In the rows, 128 means zero.
The rows below fall into families. The same turns and mirrors carry the whole set onto itself and the rows of a family onto each other. For each named row, which other rows are in its family? Write them in the order they are listed.
These 30 rows form 5 families of 6 rows each.
Q7: [119 140 147 118 127 188 120 149]
Q290: [118 156 143 114 115 178 121 152]
Q53: [117 112 106 108 128 179 151 136]
Q115: [114 153 148 116 124 174 117 145]
Q171: [111 111 135 127 101 123 139 151]
Q248: [128 115 140 139 106 129 139 161]
Q828: [113 120 141 132 103 123 138 152]
Q28: [120 113 132 137 109 129 127 168]
Q381: [117 118 137 140  96 130 134 159]
Q887: [124 124 130 135  98 126 134 157]
Q407: [109 108 107 104 123 166 159 139]
Q420: [119  97 112 108 122 172 154 137]
Q689: [121 103 103 116 130 168 152 157]
Q662: [115 104 112 107 136 172 153 143]
Q725: [111 147 146 106 114 177 115 142]
Q754: [107 148 143 113 109 184 120 146]
Q968: [117 121 148 134 103 131 129 164]
Q952: [109  97 110 106 119 173 153 145]
Q912: [113 101 106 106 122 163 157 156]
Q264: [117 143 149 122 119 184 114 152]
Q126: [118 103 106 112 128 179 148 153]
Q982: [111 152 149 115 114 177 128 135]
Q9: [117 112 124 130 109 121 135 156]
Q341: [115 100 114  98 130 171 152 150]
Q52: [121 120 140 134 113 129 122 170]
Q206: [109 115 107 102 119 175 156 137]
Q267: [112 149 153 121 106 173 125 135]
Q914: [122 119 133 139 114 124 137 159]
Q816: [114 147 155 121 115 170 113 139]
Q281: [115 146 144 115 117 190 129 146]

The rest of the family of Q689: Q7, Q171, Q52, Q206, Q267
The rest of the family of Q290: Q248, Q887, Q420, Q725, Q341
The rest of the family of Q28: Q828, Q407, Q264, Q126, Q982

The rows below fall into families. The same turns and mirrors carry the whole set onto itself and the rows of a family onto each other. For each named row, which other rows are in its family? Write them in the order they are listed.
These 20 rows form 5 families of 4 rows each.
Q545: [142 152 117 151 125 118 132 127 158 158]
Q218: [142 149 129 135 160 126 163 111 137 148]
Q690: [116 102 131 128 140 107 138 119 126  99]
Q533: [141 146 134 138 142 117 169 112 158 141]
Q643: [127  89 119 119 127 125 135 111 133 112]
Q13: [123 101 123 129 136 111 128 128 110 111]
Q520: [144 147 124 137 131 120 157 122 167 155]
Q101: [134 105 109 126 121 123 110 145 144 126]
Q788: [139 149 137 145 151 108 167 113 134 131]
Q551: [ 99 114 128 129 131 132 127 117 127 104]
Q32: [137 161 118 145 137 113 149 142 147 154]
Q419: [106  95 140 126 136 126 129 122 139 111]
Q900: [135 109 113 115 138 144 118 142 125 122]
Q156: [125 161 130 148 145 105 163 127 138 138]
Q287: [121 102 116 135 122 116 111 137 125 124]
Q795: [130 155 122 147 140 130 141 112 157 160]
Q919: [132  92 113 122 122 129 121 119 143 121]
Q793: [144 143 139 133 161 106 157 128 136 153]
Q856: [128  93 123 120 135 134 122 144 140 129]
Q941: [121 148 138 151 137 112 134 119 159 164]

The rest of the family of Q795: Q218, Q419, Q856
The rest of the family of Q941: Q551, Q900, Q793
The rest of the family of Q545: Q690, Q101, Q788
The rest of the family of Q156: Q13, Q32, Q287

The rows below fall into families. The same turns and mirrors carry the whole set onto itself and the rows of a family onto each other. For each named row, which other rows are in its family? Write them in the order they are listed.
These 32 rows form 4 families of 8 rows each.
Q558: [142 138 145 148 138 144 123 113 124 148 112 126 110 129 104 136 132 144
 146 155 128 125 105 144 118 115 129 133 129  89 104 125 130 130 118 118
 124 137 120]
Q541: [140 135 158 135 133 147 132 128 141 142 124 127  94 141 128 123 129 139
 140 136 117 111 101 154 107 130 124 127 124 100 102 115 135 117 141 125
 146 136 128]
Q664: [113 151 149 110 148 133 121 151 132 114 147 143 130 145 125  98 106 139
 152 107 119 134 132 142 133 141 142 129 123 112 125 111  98 128 129 134
 125 144 111]
Q11: [124 132  96 149 129 133 144 138 113 119 132 135 132 137 133 116  95  95
 127 132 120 127 136 128 127 133 135 125 152 140 106 128 151 156 161 144
 119 128 152]
Q395: [120 108 122 139 122 130 127 135 131 145 107 152 141 135 162 169  98 139
 133 112 138 151 114 132 131 113 115 117 144 132 125 130  95 127 136 116
 107 131 141]
Q467: [119 116 112 154 130 114 131 123 130 128  94 135 112 131 159 161 112 139
 150 116 140 156 110 138 125 122 125 122 149 136 121 126 114 122 130 105
 100 118 131]
Q303: [124 127  99 157 123 125 130 134 125 142 119 132 136 138 151 157  96 155
 144 108 124 151 123 143 131 124 132 111 148 149 116 141 110 116 135 128
 102 125 145]
Q411: [136 129 148 103 122 133 124 130 133 119 149 145 128 146 130  94  98 133
 132 104 128 134 138 139 135 144 152 137 142 117 126 115 109 117 138 130
 154 158 118]
Q665: [138 148 166 123 121 129 123 136 139 116 126 142 121 151 127  97 110 124
 141 112 121 126 121 151 128 140 137 126 118 107 130 113 111 108 143 135
 132 142  98]
Q133: [134 133  91 131 124 146 148 121 120 131 128 124 121 147 136 123  83 122
 126 123 127 138 127 131 139 137 123 104 159 156 117 138 140 147 145 143
 101 128 145]
Q64: [113 113 118 111 151 128 134 177 129 152 108 117 109 132 116  89  97 135
 126 134 125 101 151 133 133 121 131 143 134 131 145 131 162 108 136 143
 136 108 139]
Q753: [146 102 120 106 122 131 107 130 125 158 106 115 115 119 137 167 128 123
 117 140 128 150 126 122 133 121 152 157 125 124 135 136 124 135 129 159
 135  95 138]
Q8: [125 141 145 116 129 131 140 160 131 122 144 156 121 163 117  99 101 130
 131 115 114 132 136 137 135 128 140 133 141 100 137 126 112 114 128 125
 135 154 106]
Q703: [126 125 147 135 156 136 119 147 127 153 114 126 116 104 145 124 112 152
 104 128 156 122 138 166 121 123  98 150 124 128 143 148 106 122 146 136
  96 110 150]
Q707: [114 115 153 128 165 109 137 149 135 132 116 119 125 111 118 130  96 155
  97 134 145 121 140 158 130 118 105 167 115 131 154 148 121 125 142 125
 116 125 140]
Q323: [131 116 151 106 159 119 133 141 125 138 106 130 133 104 136 133 133 144
 117 135 157 118 140 163 130 129  93 154 112 135 142 145 109 122 126 125
 113 123 146]
Q633: [153 113 148 152 128 151 122 122 121 150 135 132 105 125 123 127 126 144
 138 145 128 116 105 163 109 129 119 148 146  90 125 121 136 124 130 129
 123 145 126]
Q804: [107 137 110 120 130 133 102 158 118 134 139 113 119 142 124 142 110 119
 107 108 155 119 143  93 127 136 149 152 115 148 117 130 117 150 133 138
 138 126 107]
Q384: [157 125 143 127 120 141 128 125 132 139 128 113 108 123 119 119 121 143
 142 156 134 130  87 146 116 127 118 141 145  99 109 109 138 113 134 118
 134 122 140]
Q386: [102 124 122 117 146 133 128 176 133 135  99 118 140 115 118  88  97 126
 107 139 140 108 153 136 138 141 130 144 127 129 126 123 156 106 124 124
 143 123 143]
Q449: [108 125 123 108 134 128 147 187 138 122 106 119 143 129 119 113  95 131
 124 139 116 110 147 130 127 135 115 140 135 146 140 130 167 109 128 133
 132 128 133]
Q576: [118 123  98 127 140 117 140 121 119 120 132 138 112 148 139 111  86 111
 134 117 118 114 135 126 142 155 141 114 159 143 113 121 133 145 157 137
 115 114 149]
Q105: [103 128 117 115 131 134  93 130 129 129 124 105 112 129 125 128  98 127
 104  97 150 128 144 101 129 144 150 143 112 134 129 116 130 135 123 134
 160 143 107]
Q626: [115 119 119 156 129 129 132 134 124 144  99 138 114 117 178 154 101 142
 123 129 112 158 132 141 116 118 129 130 147 138 126 137 107 121 141 116
 100 113 142]
Q12: [135 120 152 124 160 124 135 148 126 127 112 122 117 111 140 145 112 156
 101 122 160 122 135 157 114 138 109 162 123 141 154 140 116 112 124 124
  98 125 117]
Q865: [115 136 131 112 117 131  93 132 115 140 116 116 118 120 133 147 108 122
 128 119 153 122 161  80 130 141 147 153 127 138 127 139 117 147 125 123
 148 132 117]
Q621: [133  96 118 109 115 120 107 103 115 150 101 128 113 114 116 160 141 120
 111 142 130 124 138 133 125 131 145 142 131 123 127 139 135 131 125 156
 135 106 133]
Q118: [ 91 101 139 111 149 129 131 163 139 143 109 124 135 115 115  96  98 141
 106 144 132 109 144 144 128 111 125 156 138 144 142 131 161 114 141 131
 123 121 123]
Q344: [130 121 128 101 128 133 101 121 124 141 104 132 115 115 120 160 133 121
 124 133 147 146 153 114 117 133 161 150 137 116 118 153 133 139 128 148
 146  98 142]
Q721: [148 116 141 108 134 119 117 116 128 153 106 123 115 130 118 155 147 129
 129 149 137 129 127 126 135 116 164 160 124 134 115 149 117 131 127 143
 131  94 133]
Q150: [114 122 102 129 125 122 139 142 127 115 128 140 123 154 118 129  85 110
 136 113 139 108 135 122 133 144 115 120 158 146 127 141 154 148 160 143
 109 122 143]
Q310: [103 135 122 132 127 129 107 145 134 135 114 119 110 147 136 134 115 121
 107 105 151 127 156 103 148 143 153 156 122 140 124 150 112 146 123 113
 150 139 110]

The rest of the family of Q467: Q753, Q8, Q323, Q633, Q804, Q386, Q576
The rest of the family of Q865: Q541, Q303, Q665, Q133, Q707, Q118, Q344

